The rows below come in pairs that one turn or mirror swaps. Which row does each named row swap with?
rukin: [  1   4 -33   4  11  15  -6  -3  42  12  29 -40  10  13  -8   7  -8 -23
 -10   4  -6   3  17]
tev: [  8  16 -12 -44 -21 -13  14   3  11  -6  10  11  23 -16  -3  19  13   6
   1  -2  -2   4   8]
sosi: [ 12  10 -33 -13   9  -8  29  15  20   7   9   9 -19   3  -7  28 -62   8
   0  -5   2   2  16]
Vefu: [  5  18 -31 -22  24  -3  -8 -14  19  14  12   0 -35  19 -28   0 -16 -10
 -13 -12  -1   3  24]
kazat: [ -1   4   3   0 -20 -13  37   5 -10  31 -15 -21  10 -16  17  23 -20  19
  -2 -16   4   2  15]
kunip: [ -6   6 -19  35 -31 -15   7 -21  18  27   9  13  16 -15 -25  16  -1  14
   3   1  -2 -27   9]
bufo: [ -2   6  16  10   8  11  14  21  24   3 -10  -1   6 -26  -2  43   3  -3
  17   0 -23 -24  16]
Gozes: [ -1  -5 -12   3   7  12   8   8  36   1  47 -39  16   3 -11  39 -24 -18
 -19  -1   5 -19   4]
rori: [ 37   6  -5  45   1 -15  19   4  23  22   2 -10 -39   1 -16  23  12   6
   2   4  -2   4  15]
Pumuf: [  7 -11 -23   2  28  -5   6   5  50  -7  23   4  -4  -6 -24  27  11  18
  -7  16  14  -9 -30]
dilu: [ -9 -34 -17  20  21 -16  18   4   4 -21   4  13 -14  10 -16  19   9   0
   6   4  15 -12  11]
maz: [ -5  39   0 -14  -3 -28   3 -15   4  14   2 -31 -12   6 -15  13 -23  -2
   8  -8 -24 -19  34]
nifu: [ 10  35   7  -2   8  13  11 -11  24   6   7 -34  -4 -13 -33  54   1  13
   5 -19  17   6  17]
Napan: [  0  -5   8  -4 -19   3   1  -3  33  18  25  -4 -40 -10 -27  41   6 -22
  17   4   3 -24  40]
kotuz: [-29   7   5 -13  39 -16   9 -30  14   4  -4  10 -23   6 -20  31  11  14
   2   4   7  -1   9]
Meze: [-12  -7   2   2 -16  10   3  10  20   1  22  -6 -12 -16 -44  17 -28 -26
  -6 -11  -7 -16  34]
Zivuk: [-24   3 -13   0   2 -12  13   4  21  22  25 -16 -69   5 -15  25   0   1
   2   1 -10 -31  24]
nesa: [-10   5 -42   1 -26 -27  34  -8  31  27   5 -24   0  22 -10  33  -1  31
   4   2  39  -5   7]
pon: [  4  11 -22   8  26  24  29  26   7  17   0 -17   1   9 -33  29 -21   4
 -18 -25 -10 -22  12]
Bav: [  1  16  10  16  -7  -2  27   2  18   5   0 -23   8  10 -10  12  48   7
   3   0  -7   2  16]
gilab: [ -7  14  16  -2   3 -14  43  -8  10 -13  16 -20  19   5  -8  38  29  11
  -4  -2 -10 -18   4]
sem: [ 35  -4 -11   3  36 -16  21 -29  29  39  10  -7 -28  15 -23  25 -15  12
   5  -5   9  -5   1]
Sot: [  9 -17 -19  -9  21  23  21  25  18  17   1  -2  -8 -21  14  20  -8  -2
  -5   4 -17 -12 -21]
pogi: [ -6  -9 -17 -73   5  -7  25  -4  24  20  22  -1 -13   0 -14  22  -7   0
   1   3  -3 -11  10]
lagar: [-15   3 -30 -46  -6   6   1  -6  30  21  23 -23 -33  18  19  15 -13   6
  -3  -2   9  -6  18]
Purar: [-27 -11 -35  22 -28 -12   5 -26  29  11   1  -6   6  -1 -13  30 -38   0
   0   3   4 -14   7]
Bomog: [-24 -12 -10  -4   3  -5  -2  33  34  29  22  -7 -29  -9 -15  33  35   6
   2  16  -5 -21  -2]
Ged: [  7   6  -5  12   1  -9  45 -27  29  57   2 -36 -16  -4 -16  21 -32   5
   3  -3  -7 -17  13]
lomu: [ 10   0 -11 -66  -6  -7   2  -6  15   7   6 -17 -12  14 -17  23   5  13
  -8  -9   0  10   1]
gotiv: [-15  -6   0 -11  19  12  -9  25  33  44  20  -8 -21 -15   2  39  -5   1
  -7   3  29  -2  -1]
bitu: [  7  23  -6  -3 -46 -19 -25  16  33  20  15 -21   1   5 -15  28  -4  11
   0   2  15 -13   0]
Gad: [ -8  -3   0   0  52  -4  38  27  11   9  21 -19 -25 -16 -10  17   7   6
   2  -3  -1 -19  20]
gemu: [ 11  -3  32   3 -20  -3   9 -28  27  17   5   0 -43  10 -14  20  12  12
   5  -4  11  -8  14]
sep: [-29   4  -8  -6  28   3  19 -22  45  -3  -3 -25 -33 -15 -17  12 -33   8
   0   5  -1 -12  11]
buno: [-12   9 -14  -4 -14   1  24  26  24  43  10 -19 -61 -12 -15  22  12   9
   2  -6 -13 -16   9]
Pizim: [  5  14   0  -6 -20  -9   1  20  27  41  14  15 -30  -6 -11  10  39   1
   0   0  10 -11   7]
voge: [ 13 -11  15 -14 -17   6  22   2  33   8  16  12 -33  -3 -43  47  -1  -3
   8  -2  26 -14  24]
bedi: [-27   8 -26  12 -10   5  28   9  23  32 -11 -11   7   8   4  49  -2  29
   7   1  34  -6  20]
loted: [ -2  -8  -2   9  -7  -6  23  -8  36   6  17   7   8   5 -44  34 -29 -24
  12   8   0 -12  42]
zifo: [-21  12 -29  -5 -16 -11  47  20   9  29  10   8   7  -1   2  20 -17  -1
  15   9 -25 -23  28]
tob: [ 29 -26 -22  -4  -3 -34  20   6  35  20  17 -14 -14 -16 -17  11  16   8
  -2  12  -9 -23 -28]
siv: [ 17  25   4  -3  -6 -17  16 -27  23 -13  14 -34  -7 -23  -6  45  10  20
   8  -1   1   0 -11]
Gal: [ 26 -10  -8  15 -20 -14  17   5  16  12   5  12  18  16 -35  17 -37   9
  -7  -3  10   9   1]
Bigos: [ 21  11 -50  -6  -9 -15  18 -26  18  17  19  -5  33 -23 -12  22   4   9
  -3  -4   5 -18  15]
fegib: [-11  -1 -57 -12  10 -24  13  12  25  25  14 -27 -21  19   0   1   3   9
 -11   9 -21   1  -3]
tero: [  1  23 -44 -15 -14 -23  20 -21   6  -8   5 -24   9  20  -5  11 -19  19
   6  -2 -18 -10  22]
Namif: [ -1  17 -37  -5  -3   2  18   9 -11  30   3 -21  17  -3  -6   7 -32  20
 -13 -23   3  -6  26]
Tukob: [-12 -28 -16 -16  17 -20 -15  15  18 -14   9 -11  29  11 -15  20 -15   3
  -3  -4   5  -3   6]
lev: [  7 -11 -26  11   4 -31  13  -4  20  21  27  16  31  -2 -11  24  27   2
   5   6   5 -31   2]
Sel: [-29  -4 -13  -5  -5 -15   6   7  20   4  42 -63 -18 -13 -16  27 -13  -2
  -1  -7   5 -16   9]
lod: [  0   5  -6 -44 -20  -5  38  27  22  25   1  -3  29   3 -13  26  -1  10
  -1   0  -4   6   6]
Gog: [-14 -17   5   4 -26 -39  35  16  19  26  11  25 -13  -6 -18  14  -6  17
   9   9  -6 -20  -6]
nupez: [-35  -2 -13 -23  -1 -21  -2 -14  29  30  40 -39  13 -11 -25  24  14   1
   7   1   3 -14   9]
Luf: [ -5 -11   9  -8  -4 -20  15  13  36  13   8 -16 -11 -25  12  16  12  26
   6   6  44   3   1]
ropur: [ -7  -1 -20  17 -17   7  31  11   3  25   6 -29   4 -14 -49  15  -5   9
 -18 -27   0 -27  25]
rebeg: [  7  12 -15 -10  25  -7  63 -23  15  22  11 -21  13   5 -18  27 -27   8
   0  -1 -12 -27  18]
Zefu: [  9 -14  20  18 -16   3  15 -11  29 -14  13  -2 -38   6 -22  15 -27   9
   3  -8 -10 -19  -1]
los: [ 25   4 -11 -15  52  -9  -2 -10  11  -2   5  -8 -23   7 -20  32  -6   7
  -6  -1  -1  13  14]
vuki: [ -2  -5 -22 -35 -13 -15  21  17  17  -2  33 -10 -14   2  38  11 -10  17
  11  -2   1 -13   8]
Gabi: [-10 -16   0  10  19 -12  16 -36  22  50  -4 -16  13   2 -13  17 -30   8
  -3   3   0  -5   7]
lalo: [ 36   5 -12 -24   2 -22  -4  -8  22  18  17  -4 -34   8  -1  25   3  27
 -11  -2  16  11 -17]
pob: [  2 -15 -17  12 -23  -7  38  16  36  25  26 -14  18  12 -27  39  -4  17
  -5   6  36 -28  -4]
gopo: [ 15   4 -42   5  20 -10  38  22  15 -11   4 -29 -43   2 -22  28 -11   5
   2  -5   1 -20  24]
Palok: [ 20  -3   6  29 -46  -3  10  16  21  33  18 -27  -2  -9 -16  15 -12   5
   3  -4  -3 -21  11]
Sike: [ 28  -1 -34 -14  11 -37  -4 -29  24  11  18  -1 -32  10 -19  15  -4  12
  -1  -1  15  14   7]
bavu: [-21   0 -36  -8   2 -10  31  23  31  45  15 -14 -35  21  -9  31  19  25
   9   1  15 -28   4]

los is swapped with Bomog
Gozes is swapped with gilab
siv is swapped with Sel
Zivuk is swapped with lalo
sem is swapped with bavu
tev is swapped with Meze
maz is swapped with bitu
Ged is swapped with nesa
ropur is swapped with Bigos
Gal is swapped with zifo

